X =
14,18,-1,-21,0,11
3,6,9,-14,4,-6
-54,-57,26,64,-58,-58
27,19,3,-15,2,15
0,4,2,-6,-24,5
-36,-43,22,45,-33,-50
19,15,3,-11,1,10
-8,-14,8,13,-5,-22
18,16,-2,-20,-3,12
16,19,-4,-25,-2,13
1,1,8,-2,2,-9
-10,-9,14,0,-20,-19
-18,-15,8,11,-40,-9
Rows and columns are numbered from 0.
Which number is the entry in the top-right corner?
Answer: 11
Which number is the top-left entry?
Answer: 14
Which number is the bottom-right entry?
Answer: -9
The entry directly above the largest entry -> -14
Which number is the entry in row 1 and column 1?
Answer: 6
The entry directly above 22 is 2
The entry just left of 12: -3
The entry directly below the largest entry is -15
Which number is the entry just left of -19?
Answer: -20
The entry at row 2, column 0 is -54
Which number is the entry directly below 26?
Answer: 3
The entry in the bottom-left corner: -18
The entry at row 0, column 1 is 18
Which number is the entry at row 2, column 2?
Answer: 26
Which number is the entry at row 1, column 0?
Answer: 3
The top entry of the column that holds the largest entry is -21
Which number is the entry in row 2 and column 1?
Answer: -57
Which number is the entry just left of 22?
Answer: -43
Which number is the entry just right of -21?
Answer: 0
The bottom entry of the column that holds the largest entry -> 11
Which number is the entry in row 0 and column 2?
Answer: -1
Which number is the entry directly below -1?
Answer: 9
Which number is the entry just right of the largest entry?
Answer: -58

Questions about the matrix below. Indices start at 0.
1) Report the entry in row 2 and column 0.
2) Report the top-right entry.
3) Report the entry in the bottom-left corner.
4) Report the largest entry.
5) Report the entry directly above the smallest entry.
6) Report the entry in row 0 and column 2.
7) Report the entry in row 1 and column 2.
8) Report the entry at row 0, column 0.
array([[124, 139, 110, 115, 140, 155, 122, 135, 146, 143, 144],
       [114, 138, 105, 104, 132, 159, 125, 136, 131, 142, 131],
       [128, 129, 139, 135, 137, 135, 134, 156, 121, 141, 105],
       [115, 117, 142, 131, 139, 142, 119, 164, 162, 125, 126],
       [108, 129, 115, 111, 136, 157, 119, 144, 149, 135, 142],
       [137, 155,  89, 107, 137, 153, 125,  81, 139, 154, 198],
       [134, 115, 174, 104,  92, 143, 132, 117, 143, 156, 147],
       [138, 148,  79, 153, 149, 113, 127, 120, 161,  56, 129],
       [130, 136, 121, 126, 141, 143, 124, 126, 145, 145, 159],
       [111, 132, 106, 142, 147, 123, 127, 111, 137, 104, 174],
       [132, 133, 131, 131, 128, 130, 134, 131, 128, 127, 125],
       [117, 125, 144,  95, 103, 155, 134, 135, 117, 154, 114],
       [131, 133, 127, 128, 129, 135, 131, 132, 136, 127, 128],
       [164, 138, 144, 143, 131, 125, 134, 139, 145, 135, 110],
       [164, 162,  90, 143, 159, 136, 130, 136, 142, 131, 114]])
1) 128
2) 144
3) 164
4) 198
5) 156
6) 110
7) 105
8) 124

Read these off the matrix that follows.
1) Which number is the first entry, reading row by row?
2) Which number is the smallest entry in the first row?
3) Which number is the smallest entry in the last column?
4) Which number is the smallest entry in the first column?
5) Which number is the largest entry in the first column?
6) Which number is the top entry of the column that holds the largest entry?
7) Which number is the entry directly below -8?
8) Which number is the bottom entry of the column that holds the smallest entry?
[[-10  -8  48  31  32   2  37  43 -37  14]
 [ -7 -18 -23 -31  52   5   9   9 -38 -46]
 [-23  22 -13  31  -6 -33 -12  17 -12 -49]
 [  8 -35 -33  -6 -13   7 -13 -42 -12   8]]
1) -10
2) -37
3) -49
4) -23
5) 8
6) 32
7) -18
8) 8

data = [[-25.1, 4.4, -26.1, -25.9, -20.9, -22.3, -9.1, -26.6], [-25.5, -22.1, -26.6, -27.0, -25.2, -23.9, -14.4, -26.5], [-12.6, -26.3, -25.1, -26.2, -23.6, -26.3, -27.1, -6.4], [-25.5, -29.0, -11.1, -27.6, -26.2, -5.9, -7.9, -27.2], [-25.5, -19.9, -26.5, -26.7, -25.1, -24.9, -15.1, -26.6], [-25.4, -18.5, -26.3, -26.9, -25.0, -23.4, -10.9, -26.2], [-8.8, -26.4, -24.9, -26.1, -23.1, -26.5, -27.4, -1.7], [-6.3, -28.3, -18.4, -13.5, -25.1, -16.3, -26.6, 5.8], [-24.5, -27.0, -18.3, -28.4, -26.4, -13.8, 1.4, -26.7], [-24.7, -2.8, -26.5, -27.3, -24.0, -23.1, 2.4, -26.3], [-25.6, -27.5, -20.9, -27.3, -26.3, -16.7, -14.0, -26.8], [-13.2, -27.2, -24.0, -21.5, -25.5, -21.5, -26.8, -4.2], [-8.1, -28.4, -17.2, -13.5, -25.2, -14.9, -26.5, 4.0], [-25.2, -27.2, -21.8, -27.7, -26.2, -17.9, -6.7, -26.7], [-25.7, 16.3, -26.2, -24.9, -17.8, -20.7, -14.6, -26.7], [-22.0, -12.2, -26.0, -26.1, -22.1, -24.6, -21.5, -19.4]]
The entry just left of 2.4 -> -23.1
Report the entry just left of -23.9.
Answer: -25.2
The 5th entry in reading order -> -20.9
Report the 3rd largest entry.
Answer: 4.4
The entry just right of -14.9 is -26.5
The entry just left of 16.3: -25.7
Report the entry just right of -16.3.
Answer: -26.6
Report the 1st entry in reading order.
Answer: -25.1
Report the maximum.
Answer: 16.3
Report the entry just left of the smallest entry.
Answer: -25.5
The entry just left of -14.9 is -25.2
The minimum is -29.0
Report the entry just left of -17.8.
Answer: -24.9

Read these off the row that follows.
1) Find the first entry from the right.
2) Find the first entry.
3) Find the second entry from the right.
[ 42 -33 -10  -4  45 -61  36  11 -33  41  29  29   1 -19 -10]
1) -10
2) 42
3) -19
